Rows swapped in pairs by one turn or mirror: which row each one swaps with:
zoz: [ 46 -32  15 -13  -4   8 -10 -37  35  82   2  -4  -2 -10 -19 -23]
senil: [ 11 -15 -29  -1 -30  39  17 -16 -32  12 -60  18  -4 -42  -9 -30]
Numan: [ 15  54  -4 -30 -16  41   3 -27  31 -30  -9  16  33 -16 -11   2]
Gizi: [ 33   9 -20 -17  -1  15   3 -12 -27 -23 -11  29 -44 -28 -30 -68]
Mabog: [-15 -16  -9  28  15 -45  18 -35   5  11 -37  12 -59   5 -23  58]
Seb: [  5   9 -22 -30  13 -47 -19  -5  21 -23   8 -23  66 -17 -33  -9]
vimal: [-23 -25  13  56 -11 -30  -7 -21  42  -6  27  22 -12  36  -1 -74]
zezab: [ 15 -18   8  11 -28 -12  30 -46  24 -49 -16  37 -10  33  64  30]
Lepum: [ 29  54  27 -35 -14   7   1 -19  38   0 -18 -10  31 -18 -31  13]
Volu: [ 74  26 -56  -9  -4  -3  -2  -5  16 -16  -9 -11 -33 -30   4  26]
kor: [ 24 -23  25  11 -27 -17  25 -48  17 -36  -7  24  -3  47  71  22]
Loza: [ -1 -21  35  20  28 -20 -15 -13 -17 -47  -9 -38  40  42  -9 -51]
Zofa: [ 38 -31 -32   9 -34 -19  -6 -19  18 -29  59 -29  39  25  21   0]
mumam: [ 21  -7  11 -32  14 -11 -30   8  -6  21 -57  23 -39 -18  -7 -62]
fav: [-37 -45 -14  35 -10  33 -22  10  58  11  13 -30  -5  27  24  -1]
pela: [ 21 -47   5  29 -30  21  35 -27   8 -52   6  54 -30   5 -17 -41]
zili: [ 28  42  29 -42  -9  -5  -3 -38  41  10 -10 -21  40  -7 -34  17]
fos: [ 69  25 -55  -1  -8 -12  15  -6  19 -13  -9   2 -27 -37  -9  29]
kes: [-16   5  -2  26   7 -42  10 -27  -6  19 -36  14 -55   4 -48  45]
Zusi: [ 21 -25 -40  24  24 -62   8 -21  17 -33 -26  25 -15   2  58  26]
Nubi: [ 45  -3  18  16   4 -21  16 -84  14  -4   8   3   0  51  54  21]
Veta: [-11 -34  37  66  -2 -38 -10  -4  35   0  22  19  -2  29   4 -64]
domu: [ 15   4  -4 -36  10 -10 -28 -15   3  32 -47  15 -53  -8  -9 -67]
luvuv: [ 17 -38  13  77 -19 -26  32 -57  -4  33  11 -21  22  16 -12 -25]
Nem: [-66 -40  -4 -29 -27 -10  -7 -13  -7  -2   3   1  34  17 -34  19]
vesam: [  4   8  -5  40  47  11 -25  13  28  13 -66   1 -17 -10  41  -6]
Bobe: [-12  26 -16  -3   3 -19  24 -30   2  40 -40  19 -69   3 -39  12]
zuru: [ -5  -1 -12  23  41  33 -34  29  24  18 -38  -6   3 -18  42  -2]
tesa: [-64 -33  -1  -3 -44 -17  16 -31  -6  11  26  14  13  56 -12 -23]
sumod: [ 10 -33  -2  49  -2 -18  -9 -33  32  53  52   4  -1  21  26 -46]
Bozu: [ 19 -22  34  35  43 -22  -4 -16 -31 -52   5 -40   7  36  -9 -33]
denaz: [-65 -47  -9 -15 -35 -14 -11 -13 -19   8  -1  15  24  35 -16  18]
dida: [ 28 -15   6 -13  20   6  -4 -19 -14 -34 -28 -50 -64  18 -43 -12]
Vopi: [ 33 -42 -35  -3 -38 -28   2 -23   5 -17  55 -20  47  27  25   3]

tesa pairs with Bobe
pela pairs with zoz
Zusi pairs with Seb
kes pairs with denaz

Rows swapped in pairs by one turn or mirror: which row each one swaps with:
vipu: [-67 -36 -38  14   2  50 -50   3   9   3 -34  23  21  -4 -20  -7  33]
Mis: [ -1  28 -26  32 -86  -1 -48 -12  27 -25 -14   2 -27  56  -9  -4  34]
dov: [  3  18   7  45 -48  -4   0   1 -27 -15 -52 -29  12   7   0 -17  12]
zetuz: [-35 -10 -13  -5 -47 -19  27  19   8  14  -7 -17  -5  23  27 -53  14]
vazis: [-77  27  -3  18 -80  23  26 -27  12 -27 -51  -9 -16 -45  -3 -16 -34]
pada: [-59 -35 -13  29 -41  75 -60   7  -5 -20  -3  29  17  58  23  10 -25]
lote: [-39  -2  10 -13 -58  38 -26 -15  84   6  15  21 -11 -51  -7 -48  32]
Vulub: [-65 -44 -39  14  -2  47 -49   2  -4  -1 -25  33  24  14  -8   0  14]
vuzuk: [-60   8  30  20 -13  84 -30   7  30 -31 -18  21 -32 -13   3  16 -75]
zofu: [-34 -10 -18  -7 -61 -27  22  12  19   8  -5 -10  -6  25  29 -42  18]
Zudak: [ 12  19   8 -14 -76  89 -45  28  37  -5  19 -28 -53  57 -22 -23   4]
Gomok: [-15   9 -23  25 -96 -24 -37  -1  12 -18  -4   5 -31  41   1  -9  22]
lafi: [ -8 -11 -21  35 -27 -17   1  20   0 -26 -41 -32  21  10  -6 -44   2]
gidop: [-57  59 -35  21 -80 120 -61  -5  37  -5 -22  -9 -16   8 -19  13 -22]
Pazif: [-49  60 -27  22 -64 126 -49 -29  35  -1 -17   3 -24  20  -4  22 -36]
Tur: [-10  14  21 -13 -18  90  24 -12  62  36   0   1  18  -5  14 -69   2]
rul: [-62  30 -52  14 -10  31  -5 -27  17  19 -43  16  36 -37  21 -20   1]
sus: [  7  41 -17 -22 -27  29  -9  -2  16  12  15  -5 -56  40 -49 -55 -41]
rep: [ 16  39   4  44 -74  73 -14   0  63  -7  -9 -62 -43  35 -39 -18 -18]
pamop: [-56 -43 -63  -2  -5  49 -13  -7  89  -1 -15 -14  -5  -3  -2 -52   8]
tobor: [-12  50 -22 -14 -25  16   7   5   8  -6  -5  -5 -44  39 -49 -62 -44]
Roli: [ -63   -3   30   -6 -119   77  -24   16   37  -31  -27   -9    0    3
   38   -9    2]
Fuze: [  5  53  -9  26 -71  69   7 -10  45  -5 -19 -60 -47  19 -61 -22 -20]
pove: [-87 -15 -48  20 -30 102 -20 -20  61  18  -2  -3 -44  49 -37  -4 -24]
dutul: [-50  28 -45  12   1  37   4 -45  11  25 -46   3  32  -9  36 -18  -5]
rumik: [-53 -26   0  38 -44  98 -48  28  10 -22  14  16   2  68  14  -7 -41]
farik: [  9  24  -8  44 -65  83 -20   8  48 -21  -6 -55 -45  61 -43 -24 -32]
res: [  7  44  25  27 -39 105 -17 -53  46  10   5  16  16 -21 -20 -25  12]
vido: [-84  20  17  10 -87  43   9 -30  16 -35 -47  -1 -10 -42  16 -13 -31]
nel: [ -5   8   5  35 -39 -15   7  23  -8 -20 -44 -39  16  -4   0 -33 -13]
sed: [-69 -27 -68  -3  -9  70 -17 -14  87  21  -7  -8 -21   8 -24 -54  -9]
nez: [-48   6  66  -4 -60  68  -9 -19  21  -7  25  32 -29  16  30 -15 -51]
teso: [-47   0 -16  63 -19  42 -19 -19  98   9  -2  23   7 -38   1   0  19]
Bag: [ 16  26   6 -17 -71  84 -40  26  32   1  20 -14 -54  49 -25 -40 -10]
betu: [ 31  51  20  42 -41 100 -29 -52  34   4  -6  10   1  -8 -24  -7  10]
Did: [-70  -6  -2  60 -27  29  13 -28  63  -3  22  41  17 -13  33 -21 -22]
Zet: [-89  -8 -25  26 -30 109  -8 -26  43  15  -2   0 -38  58 -29  13 -29]
lim: [-33   2   6   1 -26 101 -66  -6  69 -50  -5  29 -41 -26  -4 -15 -39]

Did pairs with lim
lafi pairs with farik
rep pairs with nel
res pairs with vido
lote pairs with nez

